In the rows, 128 means zero.
One turn moves every row onto another: examples first, then more rows asked:
Nof: [127 120 170 117 119 119 117 149 108 110 105 159 151  80 119 111 136 138
 118 115 118 156 133 145  93  84 157]
kebip: [122 124 102 154  52 128 103 141 135 154 109 130 182 140 112 148 132 124
 122 101 145 130 111 164 113 127 135]
disoz: [135 144 146 115 112 125 110 150 146 117  97 159 145  70 145 116 128 152
  99 111 136 144 153 126  93  92 149]
tev: [115 130 154 124 142 109 139 141 130  86 102 125 150  97  91 108 116 140
 126 116 135 104 152 135 133 152 148]
movol: [158 163 142 147 132 105 127 132 121 139 150 164 129  71 156 110 174 128
 132 155 140 154 116 132  93 121 132]
Zuva: [ 91 123 131 144 135 152 121 162 164 127  94 136 126 102 102 105 127 113
 109 123 135 122 154 127 144 128 140]
doku: [126 154 131 157 126 102  89 164 133 140 102 171 133 152 144 117 118 109
 117 140 117 183 103  91 104 145 129]
Fimip: [ 92 118  83 170  94 121 139 122 140  96  95 143 167 146 113 124 128 121
 141 138 162 122 119 130 131 144 132]
guno: [ 95 154 114 170  76 122 124 113 119 121 112 128 143 141 150 139 123 115
 143 106 174 111 109 146 132 167 123]
Moso: [109 163 145 163  95 108 116 104 123 140 110 131 144 131 170 155 116 108
 140  82 144 117 109 139 119 180 116]
zaki: [ 91 158 147 131 130  69 145 166 153 156 136 134 138 103 107 130 119 103
 132 162 118 139 138 118 122 166 135]
Lis: [ 96 166 141 145 135  87 142 164 138 151 147 123 115  96 108 122 128  92
 130 164 126 127 133 123 125 161 133]
kaga: [139 121 141 110  89 116 107 103 124 177 115 140 178 151 136 140 173 134
 133 121 175 116 141 142 110 108 136]
loduf: [119 182 149 146 148 129 117 147 153 158 142 127 118  97 117 119 132  98
 126 163 130 117 100 131 136 150 121]
nafes: [141 162 160 123 145  96 127 118  90 152 118 124 117 110 139 132 147 115
 117 169 144 172 137 125 100 138 161]
ses: [ 84 148 152 127  81  96 122 109 136 161 140 155 155 141 173 143 151 110
 154 116 168 112 111 116 107 127 108]
tole: [151 111 138 129 130  95 105 171 158 112 127 157 171 129 130 119 152 124
 116 114 101 110 113  75 109 136 127]
sar: [110 118  97 185  86 113 113 139 132 151 118 115 162 149 118 147 151 127
 119  93 135 135 121 159  97 153 131]
Budo: [148 169 170 128 138  97 125 132  95 150 131 132 113  91 152 130 150 119
 129 161 137 158 130 128  92 120 152]
lamu: [104 135 143 127 133 116 130 161 139 102 100 131 140  95  79 105 106 128
 113 119 133  98 152 143 132 139 144]
Lugom: [ 92 126 157 131 101  95 106  92 117 159 141 173 170 135 154 124 163 102
 152  96 162 134 135 112 113 136 118]
rofip: [117 121 167 119 118 114 120 142 107 107 114 144 151  91 114 124 128 134
 116 119  99 167 104 135  85  94 152]
Legav: [173 135 121 158 137  93  98 164 147 137  90 147 147 135 130 121 129 133
 125 134 143 133 144  84 135 170 149]
gebeg: [148 132 122 116  78 123  97 114 135 139  86 153 210 126 124 147 108 130
 121 126 142 133 101 135 113 101 150]
bitu: [128 135 132 121 106 108  81 108 132 170 124 128 193 151 109 136 148 142
 112 103 171 113 138 132  89 119 136]
kobep: [144 116 138 131 105 109 138  99 125 152 110 156 169 143 169 146 185 103
 152 156 149 143 124 126 121 115 145]
Gad: [147 142 146 129 152 125 101 129 116  91 108 157 136 160 152 101 147 122
 107 127 131 128 104  90  97 136 126]
giz: [101 174 132 129 104  95 142 120 163 138 113 123 157 151 165 162 121 108
 147 153 147 105  96 109 111 140 112]

guno -> kebip
Budo -> Lis
Where do these go?
rofip -> nafes
tole -> Gad
Fimip -> gebeg
bitu -> Lugom
disoz -> movol

